In the rows, 128 means zero.
Each path is a new rotation, seen through one point. The rows after it are directions, each followed by how far the rotation turns it, in degrees a step (0 if it stays put).
Each turn is a multiple of 5 degrees from 10 to 175, or 0.
Each row of a path follows its step; steps can be skipped.
Rotation 1:
step 0: [114 132 138 120 136 129 120 126 129 128 126 134 119 130 130 130 123 115
 134 136 128 125 129 115 119 134 133 124 126 121 122 122 117 127 129 128
 127 130 118 132 133]
step 2: [120 139 136 122 128 124 132 131 134 129 134 134 124 125 119 130 130 138
 133 135 132 128 124 124 117 131 134 118 128 119 121 128 112 138 124 134
 138 134 127 127 129]
step 3: [124 147 121 129 130 129 122 121 122 128 132 132 131 117 119 128 133 142
 138 122 132 136 132 135 123 124 133 124 122 124 131 129 123 141 132 131
 125 130 128 129 129]
step 4: [116 133 124 129 138 126 129 127 137 131 128 126 129 132 126 135 126 141
 128 124 133 130 127 132 136 126 133 120 125 112 134 123 110 136 130 134
 127 121 132 127 126]
step 5: [131 134 131 128 123 132 118 117 130 125 121 126 132 129 126 140 124 137
 129 115 128 139 136 132 133 124 133 120 129 118 133 127 128 131 137 134
 120 127 122 119 124]
step 6: [122 133 126 131 124 124 123 121 139 120 122 126 117 142 126 128 118 138
 128 127 131 130 131 118 138 121 126 123 134 116 124 127 121 120 129 130
 120 124 130 121 127]
step 8: [118 124 127 138 129 124 127 123 135 123 129 132 119 139 135 125 132 131
 129 123 133 125 124 117 122 129 120 123 126 119 113 121 132 131 120 128
 117 138 134 124 125]
step 10: [124 127 128 131 123 132 132 119 127 134 138 126 126 126 130 130 130 130
 127 119 135 125 118 123 128 127 123 128 131 119 122 126 119 135 104 120
 120 129 127 133 119]
step 11: [128 129 129 124 127 125 138 120 119 140 133 123 132 124 118 135 136 124
 126 125 130 127 125 130 122 114 137 119 135 129 121 132 121 128 122 127
 112 129 120 124 124]
step 12: [126 131 132 131 126 131 121 117 126 135 139 123 129 128 126 125 134 131
 131 134 128 116 120 139 131 120 118 132 133 120 127 122 114 125 128 127
 111 124 124 130 125]
step 13: [117 131 130 129 134 124 118 129 124 137 126 122 127 126 123 141 129 118
 132 134 132 119 129 135 126 121 123 115 135 130 134 125 126 121 131 135
 118 126 115 125 125]
[127 128 130 128 127 132 135 126 128 129 127 131 127 125 128 127 130 126
 131 128 131 130 125 127 126 128 128 129 126 128 127 128 127 129 126 125
 130 131 128 127 131]  45
[129 128 129 128 129 128 127 129 126 128 130 128 127 127 130 125 128 126
 125 126 125 127 130 127 124 129 132 129 132 129 125 128 125 132 124 126
 127 131 129 130 130]  40
[127 131 130 125 132 129 126 128 129 130 128 127 128 127 126 125 128 126
 128 132 125 130 127 132 127 128 126 126 125 130 127 126 126 127 128 125
 131 129 124 129 124]  25
